Named moves (each a turn or a mirror), then the moves between two rows, first move first; the first pair answered
Q859 (before -> after):
[-16   6 -31  19 -15 -20 -24  40   3  11   7 -16  12  14  32 -23 -42  -8
 -18 -27  19  31  -1 -19   1  15 -18 -32  -6  -6   3  16 -23  21  -4   3
 -22   9 -41  14  28] -> [ -9  -5 -35  18   6  11 -22   9  28  -7 -15 -24  35   1  35   0  -9 -19
 -32 -37  16 -12 -25 -25 -31 -20 -30   0   3   1  29  11 -42  26  -8  11
 -14   5 -11  26 -11]
[-10  -3  19  -1  17   8   5 -17  18  -3 -14  -6  24  -8  -6  -3  19  -1
   0  10 -17 -17 -28   0  12 -26  -8  14  15 -17   9  -2   7  25  14 -11
   3  -2 -13   8 -23] -> [-15   6  19   1  -4 -18   2   8   0  12  12   2   7   7  -9 -21  -6   8
  12  14 -14  22  -8   2  32   6   1 -12   6 -24 -14   3  21  16  15 -14
  -5   1 -33   0   8]
[-14  -7  -6  -1  25  18  12  -2   1   8   4  -2   7   9  -8   7  -6   3
   1   3  -4  -2 -21 -15  -8 -16  -2   0   0   0   1  19   1   5  -5   6
  -7  11  14   9   4] -> [-18  -1  -3  -1  15  10  10  11  -7  15  15  -2  -1  14 -11   1 -13   5
   3   6  -1  11 -13 -15  -1   1   4 -13  -2  -4 -11  20   6   2  -2   6
  -8  13   4   7  17]
Q25 (before -> after):
[ -8  21  -4   6  -9  13  19   8   4   5   0   8  -1  -5  22 -26  15   2
  -7   8 -10   8  -8  -5   1   0 -17  -5 -10   1 -12   5   9  -5  16 -15
 -14   6  -5   9  12] -> [ -7  16  -3  -1 -14   3  21   8  -1   6   8  10  -4  -4  23 -25  15   5
  -5  10 -11  13  -4   2   9   1 -16  -8  -9  -3 -12   1   8  -6  13 -12
 -13   2 -10  10  12]
[ 10   1  -1   4  -1  -1   9  -5  -2  -7  -9 -11 -13  13  -5  -1  -6   5
   4   1  -9  -5  -7 -12   8   2  -1   8  -1  21  -3  -6  -4  -2 -10 -17
  -5  10  13   1  -1] -> [  6  -2  -4   5  -4  -3   8  -4  -5  -2  -8 -13 -15  13  -9  -1  -7   5
   5   4  -6  -2  -5 -12   7   5   3   6  -2  18  -6  -6  -1  -3  -8 -16
  -6  13  11   1   2]
[-11   8  24   6 -24  19   6 -12  11 -24 -11 -17  40 -12 -12 -33   9  22
   2 -15  -5 -41 -10  30   5  14   1  -8  13  53  32 -20 -21 -31 -11   2
  17  42   6 -14  16] -> [-12  13  21  14 -23  18   6  -8  13 -24 -13 -20  36 -10 -10 -38   2  23
   4 -12  -3 -33 -11  23   4  20   6 -16   8  57  24 -12 -18 -35 -10  -2
  15  42   3 -19  19]
[  9   5  -5  -9  -1   2   6  12  -2  -4  -4  -4   7   5   3   7   2   4
  -8  -5  -2  -8   4   1  10  -6   2   3  -3  13   7 -12  -7   5  -6   6
   7  -1   0  -1  -6] -> [  8   8  -5  -3   5   6   6   8   2  -5  -4  -5  10   5   2   5   5   3
 -11  -9  -2  -8  -1  -5   9  -6   4   4  -3  15   7  -7  -6   6  -7   2
   7   1   0  -2  -5]
Q420 (before -> after):
[ -1  -6  24  13   7 -19   4  -1 -17 -11 -11   2   1 -14   0 -14   1 -10
  46 -23  19  -7 -21  -9  15   3 -21   6  14  12  16 -13 -11 -13   5   3
   4 -17 -15  -7 -35] -> [  1  -6  23   5   9 -17   8   0 -22   2 -11   9  -5 -13  -6 -13   0 -27
  54 -11  11   0 -26 -10   5  -2  -4  14  13  -2   2   0   4 -16  -4  11
  -6 -26  -7   3 -32]
[  1   1  12 -13   0  -8  16  16  -4   4  -6  30   6  21  -7 -15 -19 -23
  27  -3  -8  38 -10  12  -4   8  -7   4  14  -3 -43  28  33 -10 -23  -4
  10 -15   6 -25   1] -> [ -1   7  16  -2 -12 -14   2  18  -4 -16 -12  18   9  25   1 -23 -22  11
  14 -25  -2  35  -4  14  11  23 -26 -11  12  22 -29   9   9   0  -4 -21
  26   3  -6 -44   5]
[-17  -8  20  11   6  -4  10  -2   2  -3   6   8   1  -5   6  -6   1  -5
  11   7 -13   0   2  12 -15   7  -7 -13  -5 -16 -23   1  -8   2 -11  -9
   2  -2   9  14   7] -> [-21  -3  22  16   3 -10  10   3   2  -8   2   0   1  -2   7  -5  -1   4
   5   2 -10  -1   4  13 -10  11 -10 -22  -8  -9 -19  -2 -15   5  -6 -15
   6   1   2   7   8]

Between the rows of a pair lie 2 to 3 moves.
[ 31 -22  12  19  22  19   1   0  42   6 -14   7  11 -21  34 -10  14  30
 -23  -5  -1 -26  -4 -15 -22 -20 -23  21 -12  -5  26 -28   8   2 -20  -7
  27 -10  16 -33 -18] -> [ 36 -21  22   6   0 -18   1  30  12  23  16  20 -15  -7  31 -27  -7  43
  -3   5   4   8  25   4   8  11 -16   0 -18 -20   8 -43  21  -8 -22  -6
  19 -20 -12 -46   6]	Q859, Q25
[-14  19 -21  12   9  24  -5  -9  19  -4 -26  -8  16  13 -15 -15  -4 -22
 -13   4  -9  -1  -8 -30 -14  -3   1 -11  -6   8 -24  25   0   3  -1  -4
  -4  19   9   5   8] -> [ -4   6 -17   4  19  28  -2 -18  27 -10 -29  -6  21   8 -10  -5  13 -21
 -16   2 -11 -17 -12 -21 -21 -17  -8   7   2   9  -8  15  -5   5  -4   0
   0  13  16   9 -10]	Q859, Q25, Q859
[-18  -1 -18   4 -39  -2  -4 -11 -18  29  30  -4  -7  16  -4   5 -42 -12
 -35 -20  22  18  27  -9 -12 -21 -26 -10  16   7  -9  30  -5  14 -15 -14
  21  37 -22   0 -11] -> [-10 -13 -15  -5 -33   5  -2 -22 -11  22  17  -6   0   6   0  19 -28 -17
 -36 -23  22  -2  18  -1 -20 -41 -37  12  27   8   9  24 -15  17 -21  -9
  27  31 -12   8 -34]	Q25, Q859
[-19  25  -5   8  -3   8  -2   9  -2  -5 -24 -16  12  -7   3 -27 -13  23
   6 -17   7  33   7 -27  13  33  22 -32  26  30 -20   9   0  -8   2 -23
 -15   9 -10  -9  18] -> [ -2   0   3  -5  15  23   0 -18  17 -16 -39 -16  25 -22  12   3  29  14
  -3 -24   4 -14 -11 -13  -8 -10   2  12  42  33  17 -13 -15  -6  -7 -10
  -4  -2   9   4 -29]	Q25, Q859
[ -7  11  -6   3  -6 -10   0  18 -15   8   7   2  -6  17  -8 -13 -10   2
  -4   8  -2  23   3  -3   7  26   9 -12  -2  -6 -17  12   4  -7  12  -7
 -13   3  -8   1  14] -> [  7 -13   0 -11   9   5   2  -6   2  -7  -4   0  11   2  -1  16  24  -4
  -9   1  -2 -18 -12  13 -11 -10  -3  27   7  -2  14  -8 -11  -3   1   2
  -1 -13   8  13 -21]	Q25, Q859
[-10  10 -16  31  -3  -2 -17  11   2 -10   4 -17   7   7  -3   0  -7  34
   4 -15  14  11   3   3  24  18 -15 -29  -7  -1   5   1 -18   0   7 -16
   0  24  -4 -11  24] -> [ -2  -3 -12  18   7   6 -16  -5  10 -16  -6 -20  17  -3   4  18  14  31
  -2 -17  10 -13 -10  14  10  -8 -28  -3   5   3  27 -10 -25   5   4 -13
   8  14   7  -2  -6]	Q25, Q859
[-11   3   9  -1 -16 -15  -6  14 -11  10  23  16 -14  17  -2  -7 -11   4
   6  10  -5  15  18   8   6  19  16  -9   0 -16 -13  -5  17 -20 -14  11
 -16 -14 -16   0  14] -> [  2 -16  14 -14  -6  -2  -2  -4   1   0  11  13  -1   2   5  16  22  -1
  -1   2  -7 -19   3  21 -10 -13   2  28  11 -10  15 -20   3 -16 -20  23
  -5 -21  -1   8 -22]	Q25, Q859
[ 36 -19  20 -15  -4 -14 -13 -30  -2  34 -17  28  10   9   6  15  33  -2
 -13 -25  27  -5  16   6   4 -36 -17  -2  37  -8   5 -27  -5   6  -9  16
  28   6 -16 -24 -10] -> [ 34 -15  21 -20 -12 -26 -12 -18 -15  47  -3  33  -2  15   1   8  21  -3
  -5 -15  24  14  27   7  11 -21  -9 -14  35 -22 -10 -24   8   4 -12  20
  20  -1 -28 -25   1]	Q859, Q420
[ -8   2  -4  -1   1  21 -12  -8  10 -23 -10 -13   4  -3   1  -6   1   2
  -8 -20  11  -9  -2  -8  -9  -5 -11   5   3  15   1  -2  -8   6   5  -9
   5  20   4  -2  -2] -> [ -6   3  -4  -9 -10   2  -7   9 -10   3   8   0 -15   6  -6 -16 -14  -7
   6  -2  11  18  13  -6  -3  11   7  -8  -1  -5 -22   8  12  -4  -6  -4
 -11  11  -6  -1  19]	Q420, Q859
[-12   2   4  19   5  18  -1  -8  18 -14 -20   3  14   2   8   3  19  -5
   3  -4   4  -8 -10   5 -21 -19   7  11  -3  16  14   9 -18   6   6   1
   1  12  25  16 -12] -> [-10   4   9   7 -13 -20  -3  23 -11   3   8  15 -11  13   7 -13  -8   4
  18   6   7  27  14  28   7  13  17 -15  -9   1  -5  -3  -4  -3   5   2
  -9   1  -6   6  12]	Q859, Q25
